Turns in one plane each, and the order they were made in; the first pair answered:
vaz (before -> after):
[ 11  24 -22 -32  -8 -17 -15 -28   9 -34   6  24  -2  -2 -17 -17 -16  -8
  34   9  15  20  12   0  32   1  24   5  13  -5 -16   5  26 -14 -12 -17
  20  -9   8 -11 -15  11  -9   8 -32   6  -6 -27]  ->  [ 19  43 -33  -8 -19 -18 -23  -9  23 -14  -7  20   1   0 -11 -11  -2  -3
  22   7  26  18   8  13  22   3   4 -19  15   9 -26  11  33   4  -3  -9
  25   6   7  -7 -24   6 -19   1 -13   5   2 -44]
[  7  13   9 -19 -19   0 -10  35 -20 -14 -27  11  52  13 -28  -6 -17   5
 -12 -18  48   4 -32  11  26  -5  10  46  38 -11 -11  -8   3  -4 -23  -1
 -18 -22  21   3 -26 -11  -6  10  -6  20  -6   9]  ->  [  9  17   6 -16 -22  -3 -12  36 -18 -13 -29  12  54  13 -29  -6 -18   3
 -11 -17  52   5 -31  14  26  -2  11  42  37 -11 -13  -6   6  -2 -20  -2
 -13 -19  20   5 -29 -10  -7   8  -4  20  -6   6]
[ 12  21 -14  21 -14 -13  -4   0  19   6  -4   0   0   6  -7   1   7 -14
   8  15  19   9  10   3   2   5   0  -9  -7   0 -20   2   2   1  -2  -7
  14  13  -1  -8 -16   7   3 -14  22  -4  14 -24]  ->  [  9  14  -4  29 -12  -3   4  10  16  16  -6  -4  -5   5   1  13  19  -4
  -9  15  11   4   2   5 -11  -6 -17 -11  -5   7 -21  -1  -7   6  -2   9
  -1  12   1  -7  -8  -2  -4  -6  24  -6  17 -20]
vam (before -> after):
[ -7  -4 -18   1 -16   3 -24   1 -18 -29  -9  17  18  13  -4 -19 -34  -7
  14  -6  11 -12 -15  19  12  32  15   8 -12 -37 -49   4  22  17   6  -8
  16 -27  -9  -5 -39  -7  47 -24   1 -21 -26   5]  ->  [-12   1 -13  -8 -12  10 -22  -1 -25 -28   8  24  17  10 -15 -22 -28   1
  10  -1   5  -4  -4  17  21  22  19  16  -8 -35 -53  21  20  14  -6  -8
  10 -30  -1 -10 -44 -14  42 -12  -4 -16 -29  -4]
[ 15  53   9  17 -10 -29  -7  -2  34 -24  12   9  -1  -1  15  20  13 -11
  33  13  26  29  17  16  18  30  -2   0 -13  22   5   2  35  17 -17 -11
  16   7 -11 -28 -19  33  35 -57  23  11   0 -45]  ->  [  5  48  28  -6   0  -8   6  -3  12 -24  42  25  -5  -8  -2  17  26   8
  21  22   4  43  35   3  33   3   6  23  -4  27  -1  25  19  12 -44  -1
  -7  -7   7 -38 -18  17  29 -27  11  21  -7 -55]
[ 10  18  12   8   6  16 -10 -20  -9 -18   9  12  13  14  16 -16 -46 -51
  19  -5   2   3 -30  -9   5 -18   7   7  15 -15 -42   2   7 -33  16   1
 -21  -7  -1  10  19  -6  25 -24 -23  -6 -22  -6]  ->  [ 10  22  11   7   4  15 -11 -20  -4 -18  10  12  14  14  14 -19 -46 -51
  21  -4   1   5 -29 -10   7 -18   9   3  16 -15 -45   4   8 -33  15   0
 -18  -6   0   9  15  -7  25 -26 -20  -5 -24  -9]
[ -9 -22  29   5  10   8  17  -7  28  -8   7  20   9  -7   8  15  35  19
 -35  -7 -22  -4   7  25  28 -18  -5  -5 -33 -35 -23   2   2  -2  -9  12
  -5  -3  19   4   2  22  -6 -13  10  33   7  12]  ->  [ -7 -28  27  11  10   3  17  -7  31  -9  -4  15  10  -4  16  16  31  14
 -31 -10 -19 -11  -1  29  21  -9  -9  -9 -35 -39 -20  -9   3   0   1  13
  -1  -1  14   7   6  25  -3 -19  11  26   8  20]
nuva (before -> after):
[ -6 -11 -21  -8  18 -16 -11 -14   3   9  -2   5   8  -1   1 -25 -37  -3
  34   0   8  10  -7  -3  -4   3  15   7   6   6  -7   6   8  -3 -10 -32
  28 -11   0  -3 -18  12  19 -16 -10  -1   1 -22]  ->  [ -2   3 -23  17  10  -8 -11  10   8  36  -8   4   8   2   6 -10 -14  12
   8   2   8  11 -13   9 -17 -11 -12  -9  10  27 -20  20   6  18 -12 -11
  19   1   5   0 -25  -4   1 -10   9   2  11 -41]
[  5  27 -15 -11   2   4  -7  17  25  -5  18  -7  -5  11 -17 -15  -3   7
  -3 -16  13  30   2  14   3   4  13 -23  -8   1 -11  14  -3   5   4 -17
  18  39   2 -12   0  -7   4   1   7   0  -7 -28]  ->  [  3  10  -9   4   2  -2  -2  20  27  -3  -6 -23  -8  12   3  -2  -8   2
  -6 -22  13  13 -24  18 -19   9  -5 -27 -12  -2  -1 -18  -7   7  21  -5
  16  43  -7  -3  14  -2   4  -9  10 -10  -2  -5]
[-15  11   7   2 -33 -11  20  -5   6   3   3  -5  -3   9 -24  -2 -12   7
 -35  -5 -37  11   6  10  13 -22  -2  -1 -16  19   5  14 -27 -20   0  -1
  14 -20  23   2   0  14 -14  17  10 -24  17 -23]  ->  [-15  -3  10   8 -31 -16  22  -8   7   0 -11 -14  -7  10 -13   4 -18   4
 -34 -10 -37   1  -9  12   0 -16 -11  -2 -21  14  12  -9 -30 -24  11   4
  14 -19  15   5  11  18 -12  12   7 -30  21  -4]
[ -5 -11  14 -19   2  -3  13 -17 -10  -5   3   7   2  -7  -2  13   0  17
   9   7  -8  -7  -5 -14   3   1  -5  18  -2  -5   0 -14  -5  -9   4  -4
  -8  -2   8 -12   6   6  -8   4 -14  -9 -11  12]  ->  [ -1   3  12 -14  -3   3  12  -9  -8   5  10  15   5  -8  -8  14  12  25
  -2   9  -9   1   4 -10   7  -9 -10  12   3   7  -9   6  -3  -2  -3   0
 -13   1  16 -14  -2  -3 -16   9  -7  -5  -9  -7]
Then:
Between the rows of a pair lie two turns.
[  6  20 -21  10  31   4  -5  13 -10  16  12  31   7  15  20 -13  26  18
 -11  18   3  -6   6 -14 -11   5 -20  -6 -15 -14   3 -15  20   2 -14   3
   2  12  30 -15  18 -17  -5 -26   3 -13 -12 -19]  ->  [  8  15 -27   7  31  -6  -7   6  -6   8   6  27   9  16  22 -20  11   7
   2  15   8 -10   5 -14 -13  17 -13  -6 -18 -22   9 -27  25  -5  -7  -7
  13  11  23 -16  21  -7   3 -38  -1 -17 -13  -8]  nuva vam
[ 10  10   9  27   9 -15 -22  11   2  19 -13   8  -5  -2  18   9 -15   8
  -1 -10 -11  -7 -11   3 -17  -5 -11   3   9  13   6  -5   2  -2   3  36
   9  19   9  -6  -2 -12  -1   5   7   9  -7 -10]  ->  [  9  21   6  10  11 -12 -26   6  -1  14   7  19  -3  -2   2  -3 -15   9
   6  -5 -10   7   8  -2   3  -7   6   9  14  12   3  16   7  -6 -11  23
  12  15  15 -12 -14 -11   3  11   2  17 -15 -25]  nuva nuva
[-17 -18   3  13 -13  -6   8   7 -13 -11  -1 -44  10   8  13  23   3  14
  -9 -15 -29 -37 -29  11 -12  -1 -13  11  -1 -27  16 -35   0 -23  13   6
  -4  14 -26  10  33   5  19   9  -5 -12   1  32]  ->  [ -6   9 -23  12 -26 -23 -12  -2   5 -18  -2 -40  20  12   5   4  -8  -2
  16 -16  -8 -30 -13  18   5  24   7  -4  -5 -31  13 -22  23 -23  20 -24
  26  21 -32  10  13  21  27 -11   2 -11  -1  12]  vaz vam
[ -3 -26  -9  -2  10  17  -4 -11 -16  -7  34   2   1  14   1  15 -28 -11
  19  26  -1  -4   2   5  17 -25  26  -3  -8  14 -23  21 -27 -53 -14   2
 -14 -10   2  -3   1 -10 -13 -14 -15   3  -4  18]  ->  [  4 -30 -16  14   3   3  -7 -11  -3  -8  12 -10   1  17  14  20 -37 -25
  26  18  10 -14 -13  11   3  -8  16 -17 -13  11 -19   1 -19 -51   4  -1
  -2  -2 -12   5   5   0 -10 -33  -8  -6   0  30]  vam vam
[-11  14  11  -5   7   7   2 -23  -9  18  33  19 -13  -9   5  10   8  34
   7  -8 -17   2  14 -17  -7  19   3   6   5  -2 -15  18  -6 -18  -7 -11
  -9 -26  -7 -33  28 -20  -3  29 -10   6   5 -10]  ->  [-14  -1  15  -1   9   5   6 -25 -10  16  21  10 -15  -8  15  16   1  31
   8 -13 -19  -8  -2 -19 -16  23  -6   8   1  -9  -7  -3 -10 -21   2  -6
 -11 -27 -11 -30  40 -16  -1  23 -11   0   7   7]  nuva vaz
